Each path below is one point turned by a fixed rotation once a step. After each direction that follows a path, write how fast that rotation turns it, in degrees per step (0 if it stays still).
Each turn is a multiple of 5 degrees from 10 to 175, or 0.
Each row of a path follows its step; steps can be skipped.
Path 1:
step 2: [-52  -7   5 -55   6 -35   2 -48 -35  19  23 -25   7  60  27   2 -35  52
 -13  10  35 -19  -6 -24  37  20 -40 -52  26   1  -7  22  -5 -13 -10  46]
step 4: [  3 -15   1   9  -1  27 -23 -97 -17  31  13 -12  46  51 -11 -20 -48  22
  11  23  12 -42  -2 -16  46   1 -60 -24 -11 -11  26   9  11 -11  39   1]
step 5: [-22 -14  25  18 -39  10  -2 -27  39  37   7 -61   3  53  22  -8 -12  27
 -18 -12  24 -22 -26   5  51   3 -30  24 -47  27  52  21 -29  42  45  17]
step 7: [-52   8   8 -12  -6  11  -8 -48  33  24  29 -31  19  23  -6   8 -49  61
   7  -8  20  38  -9  58  46 -46  22  35  13  32  30  41  -3  25   7  26]
step 8: [ 28  16 -13 -15 -10 -24  12 -65  -1   1  12  -7 -11   5   6  16 -12  77
 -20  -6  52  17   4  66  85   3  25 -11 -42 -24  15  20  -7  -9 -20  -9]
step 10: [ 43   2  -7 -29  30  -6 -33 -17  22  27 -17  15  23  31  26 -25   4  85
   0 -51   3  21  19 -12  74  -5 -17 -18 -29 -19  54  -1   6  16 -27   8]
step 13: [-39  29  -6 -18  42 -46 -68 -22  30  36  -6 -36 -25  28  38  36  -6  21
 -24  11  -9  17 -17  41   8  55  14  -2 -39   9  22   9  -9  18 -45  44]
step 14: [ 15  23  35 -11  30 -45 -50 -60   4  33 -31 -17  21  20 -16  27  51  10
 -22  30 -12 -20  47  56  22  -3   9  18  18 -16  30   0  12 -23 -62  26]
step 16: [ 48  44  10  -2  -1 -24  19 -41  65  22 -47 -40  -4  14   7  18  37  27
 -23  14  11 -63  42 -19  19  23 -27  42 -39   0  21  11   2 -11 -37  15]
step 17: [  1  20 -20 -28  45  17 -17 -76  63  15  -9 -27  -3  30 -13  12  -1  18
 -36  26 -35 -23 -15 -73  -9 -16 -17  24  -8 -12  -3  19  43 -26  -6  50]
Speeds:
[ -9  -8  12   6 -11   3   8  10 -15  -2   7  11   2  19   8  13  -1   3
   6  -3   6  -8 -11  -3   7  -5  -3  -5   1  20 -13 -15   7 -16   7  -7] | 10
[ 16  13   8   3  -6  -5   3  13   0  -4  -9 -13 -14 -19  -3  -6  -8  -5
   5   8 -21  -1 -13  -7   0  -3   2  -9  10   9   0  -4   9 -18  -3   8] | 10
[ -1 -10  -4  28 -12  -1   7  -4  -5  -5 -13   7  -8  -6   1   4 -12  -6
  -8   2   5  -7   8   8  -4   7  -1   2 -21  -4  -2  -2   7  -1 -26   5] | 140
[ 15   2   4   2 -10 -13   4 -11  -4  -4  -3  -9 -10  11  -9   5  25  -6
  -8   6  10   2  -8  -1 -11  -2  22  -2 -11 -12   0 -12  -8  -6   9  -2] | 135
[  3  -7   7  12   5 -10  -4  -5  -7   6   1   8   0  -4   3  -9  14  -5
  12   0  -5  11  10  21  12  15 -13  -6   1 -10  -7  10  -1 -21  15   6] | 65
[-18   4   7 -10   6   8  19 -10  -7  -5  -2  -2   5  -4   6 -12   3  13
   0   7 -21  -4   1   6   4   6   4  10 -14  -4   7 -24  -9  -4   0   9] | 0
[ -1  -4   7   7   9   5  22  -7  26 -17  -1  -8  13 -12  -4  18   8   3
   0   0   5   9  -4   0  11   1   7   8   3   6  -4  12   8  -9   1  -6] | 40
[-19   3  -5  18  -6 -17  -4   5  11  -7  -4  -1  -4   7  14  -5   0   7
   2  12  -6  12  -1   2 -22 -10  -3  15   0  12   4   9  -7   2  14   3] | 170
Path 2:
step 2: [ 25  15  14  16  25  14  -8   7 -18   8   5 -46  -8  18  50  34 -32 -22
 -17  -3   4  27  61 -10   3 -58 -37  46 -59 -30   2 -38  15   6 -29  13]
step 4: [ 25  26 -11  -6 -12   1 -24  11 -28 -27  -9 -60  -5   8  28  47 -14 -22
  11  10   7  19  38 -40   6 -91  20  -1 -10   0  20  -9  26 -51 -33 -29]
step 8: [-12  -6  21   3  18  22  -9  29 -49  13  -4 -50 -17 -24 -25  14 -63   5
   3   3  46  51  -4  -6   6 -67   5  35 -19 -14  34  -7 -35 -15  39 -23]
step 9: [ 13  -5  -6 -11  -3   3 -28  25 -35  48 -14 -37 -35   9  -1  -4  21 -49
 -13   2  16 -29  10  -1  40 -82 -33  25 -20   7  13  18 -30 -61 -19 -11]
step 10: [ 21   6  14  14  21  30   9 -32 -34  30  -1 -42 -27 -34  34   8 -67 -19
  -4 -33   4   5   5 -15  -3 -76 -27  50 -47 -35  13  -8  12   6   8  16]
step 11: [ -8  23 -22  17   3 -36  16  57 -27  58  -6 -47 -62   8  18  23  18 -15
  18 -26  49  12  19  19  -3 -49 -11  12 -35 -23  41   7 -22  -9  -8  -9]
step 12: [ 30  52 -35  16 -18  20   0 -31 -43 -12  -9 -40 -18 -11  33  34  -4 -20
 -26 -25 -10  20  -8 -26   2 -86 -10  12  -5 -22  24 -26 -10 -31  -9 -43]
step 14: [ 61  46 -13  19  -2 -16 -10  23 -19 -10  44 -32 -12  -7   1 -11 -29  -3
  -4 -20  32 -34   4  -8  35 -69   8  14 -28  -8  48 -24 -41  -7 -41 -38]
step 15: [ 32  38  29  17  46 -14  37   4 -20  21 -25 -25 -46 -18   4 -21 -14   9
  -5  -8 -36  25  44 -54   3 -43 -32  -3 -37  -6  37  -8 -23 -48  -1 -20]
step 17: [ 22   7   4   0  34 -24 -13  16 -43  21 -24   3 -12  20  -7  11  -7 -56
 -30  14  -5   8  22 -49  21 -82 -39  27  -7  14  15 -11 -61 -22 -20 -16]
Speeds:
[ -6  11 -10  13  -7  -4  10  -5  -3  -3  15 -13   0   8  15   3   8  12
   0  -6  -8   6   7 -12  22   4  16  -8   3  -4   0   8  11  13 -12  -6] | 40
[-14   0  25   2  -5  -2   9   1  -2  -6  12 -15   8   4  17  -4  -3  11
  -4   7  12   5  -8   2 -14   8  -6   4 -16   0   4   9  -9   9  10   9] | 135
[  1  -9  -3   2  21 -19   1  12 -10  11   1   3  -7  14   6  -6  13 -10
 -14   0 -12   5  12  -2 -10   6   6  -7  -2   3  -6  21  -3 -11   8   4] | 175
[ -6  16  -2  13  12  14 -10   4  -8  -5   6   5  -3   3 -12  -2  23   0
   3  13   4  -2  -3  -4  -2  10  -4  15   2 -21   1   3 -17   0  -6  -9] | 125
[  9   1  -8  17  -3   6   6 -12 -25  16  -4  -6 -15  -8   3  -9   2   5
  -2  -9   5 -10 -22  14  -1   5  -2  -8   2   7   8   3  -2  -3   8  -3] | 20
[-12  -9   6   6  -9   9 -24 -13  -7  14  11   2  15   9   5 -11  -7  -9
 -12  -3   6 -11  11  -8   5  -6  -6  -4  15   8  -7   1 -10   2  -2  -2] | 90
[ -6  -2   9 -13  -4   4 -17  13   5  -3  -9  12 -23 -18  13  -1  16  11
 -10 -10  -1  -5  -2  -7   7  -4  -2  -8  -5   5  -1   5  -6  16   0  -3] | 175
Path 3:
step 2: [-41  -1  44   5  22  24  19 -44   0 -12  -8  22 -14 -15  16  40 -16   6
  22 -32  45  -2  36 -26  -6 -12  26  -4   3   2 -60  16  -5  -4  93   6]
step 3: [ -4  19  27  27 -54 -30 -16 -37  27   5 -36  25  20  46 -13  42   1  11
  17 -42   6 -26  13  55  32 -31   2 -15 -27  -2  22  -3  18  40 -38 -36]
step 5: [ 33  60  -3 -47   4 -21 -19   3 -14 -12 -23 -61  21 -39 -25  24  -5 -10
 -65   8  14 -21 -27   9  53  36   3   3  12  -6  24  15 -31 -24  -6  32]
step 7: [-27  11  59   1   1  26  40  45 -34 -23  19  14  47  -3  12  23  -2  41
  11  39 -39  -8  12  33 -46 -31   7 -22  -6  -9 -22  44 -40 -30  10   9]
step 10: [ 27  22  17 -18 -16  23 -56 -69  21 -11  26 -42  11   9  15 -28  23 -56
 -11 -16 -25   9 -20  10  21 -11 -29   1 -17 -64 -10 -17  10 -25  38  -1]
step 12: [  5  24  47 -29  19  14 -12   5   3  30 -17  -7   6  10 -20 -14  28  26
  31 -49  -8 -25  61  77  -2   7  51  24  -3  38  -3   5 -42  13 -12  -1]
step 13: [ 15  30 -28  52   8 -14 -27  48 -25  -7 -27  34 -61  -1  46  24  10  28
  31   8  15 -43 -17   0  28  28  26 -16   4 -30  28  21 -11  -1   9 -51]
step 14: [-54  16  27 -12  -2  37  21  18   8   9 -59  -9 -11 -11  -2  35 -11   6
 -54  52  21 -21  14 -16  63   0  -7  26 -19  -1 -21 -20  33 -39 -19  33]
step 17: [ 39  15   5 -23 -35  25 -14 -25 -26 -18  70 -18 -13   5 -29  -1 -59  43
  34  -8  -2   3  22  33  12   6 -37  20   7  10  23  56 -13  10 -45  13]
step 18: [ 19   8 -25  40   0  39 -25  31   9  23  -3  50 -20 -22  19 -33   4  12
  19  32 -48  34  -8   0  33 -17 -24  32  34  24 -16 -18 -26  47  64   2]
Speeds:
[ -2 -21   3  -6  -8   5  -1  -5 -20  -9  -9  -9 -11   5  -4  -1  -8  15
   3 -15 -10  12   0  12 -11   7   9   2  10   2   7   9 -11  -5  15   6] | 70
[ 14  -2  11  10 -12   3   4 -14   2  -9  18  16  -3 -17   0 -18   2  10
  -5   6   1  13   3   3 -11  -1 -14  -4  12  -4  -9 -13  -1  -3  -4   5] | 40
[  8  -4   2  14   1  19 -11   1  -9  -3   3  17   5  18  -4  15  -2   3
  -8   1  -8   5  -1   3   6 -11  -5  12  -9 -16   0  11  22  -7  -1   5] | 100
[  3  12  11  13  -1  -9  -8 -14   7   3 -17  10 -15  -1   9  -1  15  -4
  -8 -25   0  -4   3   0  -5  16  11   5  -8   4 -11   7   5   2  -3   5] | 40
[ 25  -9  19 -12  15 -10  11  11   8  -3   4   1  -3   1   8  -2  -7   5
  15  -4   0   4   4  -2   9  -8   4   2  -1  -4 -15  19  -2  10  -1   1] | 70
[ -7  -5   6  -5  -5  -4   5   0  -2 -29  -5  12  24  10   3  -2   9  -7
  14  -8   4  -7 -10   5  -8 -10   1  -2 -10  15  -7 -10   4  -2   3   6] | 85
